In the data rows, 128 means zero.
Here are some points:
[135 117 132 120 118 102 152 119 159 143 115 115  88 130  94 131 177 108
  95 107 133 129]
[117 117 255 140 131 178 219 156 101  96 120 121 201 123 211  99 139 105
 122 144 119 137]
[100 249 118 125 163 111  94 111 118  93 164 125 180 206 255 167 130  92
 125 111 152 103]
[141 208 146 174 122 104 109 144 107 255 132 124 179 112 130  90 151 153
 135 159 151  98]
[171 135 104 114 120 118 112 111 124 110 108 111  94 136 136 112 121 102
 111 100 118 119]
[124 139 122 126 128 119 104 111 111 107 129 144 146 106 110 128 101  95
 114 118 133  91]
[125 109 100 123 119 121 105  98 103 142 109 106 100 114 103  96 112  98
 113 111 120  87]
[122 135 109 137 167 155 103 163 144 114 124 133 116 111 108 151 177 255
 195 124 145  92]
[102 112 118 123 126 117 125 135  98 108 107 136 154 133 255  93 156 120
 107 128 135  82]
[124 105 101 117 117 109  97 114 125 121 107 105  98 102  92  99 104  84
 119 115 122 129]
[127 144  89 120 122 114  94 121 110  82 116 111 109 107 109 108 120 100
 142 103 119 124]
[126 129 151 111 137 106 162 126 160 115 130 110  79 181 143 124 199 102
  88  99 132 192]
[112 255 103 130 176  96 131 109 136 112 156 105  87 197 237 255 152  91
 126 153 142 149]
[155 135  89 137 121 144  94 133 100 105 141 138 145 112  89 170  94  99
 146 112 134  87]
[129 142 116 169 122  96 108 130 106 224 112 113 123 115 132  90 240 245
 131 134 153 103]
[115 107 103 108 115 139 127 128 179 143 114 105  88 143 164 106 133 108
 111 107 121 215]
[120 103 110 125 113 105  97 117 105  95 126 153  88 109  98 141 114 120
 133 129 126  82]
[118 122 245 169 168 115 167 118 102 102 109 124 255 179 115  89 217 238
 101 250 108 128]
[148 118 144 126 111 133 123 204 235 255 224 121 249 109 127 130 119 169
 137 197 112 173]
[117 133 106 122 115 110  98 102 106 127 115 113  97 103  89 110 100  94
 146 121 130 120]
[112 135  97 133 152  98 170  97  96 166 116 124 112 169 170  91 128 219
  80 121 127 177]
[129 127 102 115 126 129 201 109 101 195 131 146 143 120 132  97 101 148
  89 121 129 123]
[110 175 167 124 129 119 102 111 104 103 121 146 119 120 141 125  96 111
 158 130 127  91]
[113 133  98 120 137  95 116 133 149 177 133 105 109 155 108 117 155  91
 164 121 164 163]
[118 120  85 146 114 122  98 127  98 111 130 138 163 103  99 195 106 112
 118 112 130  88]
[103 140 255 155 170 145 119 122 104  95 113 133 255 172 237 100 198 114
  98 250 126 104]
[123 115 255 120 144 133 162 142 166 168 113 116 150 180 255 194  93 140
 152 180 123 225]
[181 195 111 123 129 118 106 118 115 120 117 118 120 118 101 124  95 105
  90  98 129 141]
[117 115 135 125 115 111 235 122 106 132 109 149  77 116 146  87 137 172
  96 112 131 109]
[119 106 102 118 121 107 141 121 118 129 111 109 106 109 125  95 165  95
  87 121 119 108]
[118 114 140 120 119 150  96 111 119 147 114 104 118  98  87 160  88 104
 145 127 121  92]
[121 131  93 147 128 164 100 129  98 104 103 118 187 119 164 105 118  94
 109 110 126 112]
[188 129 122 118 127 141 130 119 217 119 117 119  92 153 236 112  96 120
 167 114 108 141]
[143 145  89 136 119 126  95 123 104 101 149 123 161 111 100 121  89 103
 108 113 137  91]
[133 106  91 124 117 125 101 120 107 109 119 121 112  99  86 227  92 105
 155 139 122 100]
[131 156 120 116 125 139 208 122 105 162 166 144 187 127  97 161  93 111
  89 126 138 121]
12 more points follow, each with its number after it:
[113 109 105 118 113 116 119 114 109 110 111 112  88 131 129  88 129  95
 115 111 139  99] 0
[152 171  99 113 114 122 107 160 245  86 111 112 182 134 255 126  87 171
 160 110 123 255] 1
[123 106 130 120 115 105 116 115 117 140 137 176 107 103 103 166  91  90
 104 122 134 102] 2
[105 241 165 147 179 101 102  98 103 108 145 117 103 204 215 139 156  95
 152 152 134 102] 3
[105 177 160 128 168  97 101 106 122 128 140 109 115 195 174 144 152 113
 148 170 134 109] 4
[119 104 104 136 146  99 206 102  99 129 115 136 124 158 170  95 145 190
  79 121 140 207] 5
[113 255 140 126 178 103 121 105 114  82 145 113  95 209 201 148 133  92
 116 135 150 112] 6
[152 124  89 123 123 117 111 117 104 158 142 164 115  93  88 187  96 102
 131 117 126 102] 7
[131 103  82 133 183 160 128 109 191 176 111 109 147 212  91 128 136 145
 168 102 108 255] 8
[109 103  83 113 144 166 105 128 178 133 127 114  93 129  89 116 124 103
 151  97 122 223] 9
[153 111 101 128 131 135 146 147 107 139 146 143  75  94 128 178 113 111
 122 154 114 116] 10
[118 103 128 132 116 126 106 147 117  94 124 116 110 104 112 115 110 110
 127 131 108  98] 11
Which of these numbered points is nearest to each point below, looking only along the 4 directions in which the first points spread most? Its number follows each.
[127 102 255 138 128 208 255 149 104 103 116 136 226 136 255 123 121  98
 152 160 115 163] > 3
[135 125 158 130 114 163 227 145 150 196 107 135  95 166 153  95 255 148
  98 116 135 124] > 5
[115 105 102 130 135 124 154 111 108 117 106 138 107 153 127 102 112 167
  81 109 133 157] > 0
[152 171  92 111 121 153 162 194 255 109 119  94 126 176 167 255 131 154
 255 102 159 255] > 1
[139 113  94 117 186 251 133 129 255 151 112  98 225 255 140 157 184 122
 178 121 109 255] > 1
[109  98 104 124 109 106  99 129 105 110 108 124 140 110 147 102 108 119
 112 124 121  98] > 11
[102 130 141 129 130 159 144 115 100  90 111 122  92 129 116  96  91 101
 101 113 132  99] > 0
[118 110 117 116 127 127 111 118 103 118 123 147  87 106 105 165  91 103
 145 129 121  85] > 2
[166 255 122 138 120 196 202 150 226 255 101 128  84 255 101 104 255 137
 220 133 136 255] > 8
[146 162 141 129 117 135 242 128 114 164 101 142  83 134 124  95 220 171
  95 147 132 104] > 5
[136 102 228 119 147 124 207 136 140 174 112 140 156 116 151 217 105  96
 137 205 108 141] > 4
[108 122 104 132 147  96 165 102 104 125 116 123 122 198 171  97 162 149
  82 118 126 192] > 5
[130 142 106 117 133 101 119 154 188 225 114  98  87 147 108 102 208 100
 175 117 179 182] > 8
[161 145  95 116 122 119 108 146 154  81 116 109 106 120 123 116 129 142
 132 107 137 158] > 10
[113 147 255 163 152 143 137 138 118 106 124 136 199 157 130 105 160 125
 132 250 114  93] > 4
[128  99 101 112 131 161 121 126 202 152 109 114  99 152 103 113 121 119
 119 115 105 147] > 9
[122 119 148 114 126  98 126 111 131 116 139 115  83 167 109 119 190 103
  84  99 131 142] > 0
[128 131 100 125 126 112 128 115 111 138 156 155 133 114  95 131  92  96
 111 117 127  98] > 2
[130 117 116 128 130 121 101 120 104 112 164 149  99 104  86 185  85  92
 229 113 125 105] > 7
[171 117 124 114 135 114 133 125 143 115 125 115 109 129 255 125 127  89
 117 102 126 181] > 6
[123 147 102 114 127 163 214 154 140 142 177 124  96 130 122 156 131  92
 135 120 149 111] > 10
[136 113  96 120 151 133 114 119 172 161 117 108 141 174 103 125 104 114
 193 101 117 255] > 8
[110 106 104 124 127 116  94 124 106  94 130 132 115 112 105 177 112 123
 193 117 120 112] > 2
[135 118  95 111 162 162 121 125 255 169 118 110 160 195  95 188 106 104
 175  99 123 255] > 8
[123 125  93 132 113 120  99 119 121 136 167 134 109 104  87 140  86  99
 120 123 135  81] > 7
[177 155 114 111 123 115 128 121 150 107 116 121  81 121 138 113 106 120
 123 109 119 135] > 10
[142 133  99 121 125 117  99 131 136  88 121 109 101 102  92 121 121 133
 119 121 138 185] > 10
[113 141 107 121 134 110 122 147 154 187 127 106  87 171  88 145 204  93
 176 104 151 144] > 9
[144 153 152 132 120 124 211 144 152 148 103 143  91 118 149  97 195 103
  92 130 139 120] > 5
[154 124  88 119 119 111  98 146 208  87 111 103 122 109 155 130 110 145
 117 110 134 236] > 9
[138 140 212 125 153 151 146 133 231 255 111 110 255 214 188 122 117 111
 175 181 115 224] > 1
[134 180  89 113 117 132 120 199 255 118 115  97 142 170 206 165 106 176
 217 106 135 255] > 1
[151  96 114 116 112 121 116 119 148 120 111 124  93 116  95  96 180 115
  94 108 121 150] > 0
[205 135 127 111 110 118 122 127 151 122 109 112  82 129 131  99 133 128
 142 109 110 169] > 9
[144 112  98 122 128 142 109 127 102 130 149 155 109  98  88 195  91 103
 133 124 116 113] > 7
[128 119 154 130 117 118 255 128 114 255 105 158  91 107 153  91 191 165
  86 134 142 122] > 5
[121 109  96 140 142 121 234 101 115 174 117 142 104 176 122 105 145 255
  87 122 131 124] > 5
[122 106  95 130 126 119 167 108 103 145 130 140  90 132 187 121 150 235
  92 117 137 109] > 5
[109 118 131 128 112 140 110 125  99  98 109 112 106 109 100 130 103  94
 105 120 117  98] > 11
[147 105 164 141 135 153 165 149 143 148 112 115 141 150 127 100 111 232
  98 113 117 125] > 5
[142 146 255 120 150 128 159 124 168 255 109 113 119 135 231 100 111  98
 157 153 123 223] > 1
[131 115 145 158 128 114 104 131 103 116 105 123  94 114 136 109 221 255
 113 133 134  84] > 5
[137 106  93 119 169 216 144 119 255 138 119 103 128 236 115 148 150 125
 147 111 112 255] > 8
[120 126 102 117 117 132 134 154 184 123 125 104  92 131 105 172 162  97
 135 106 134 144] > 9
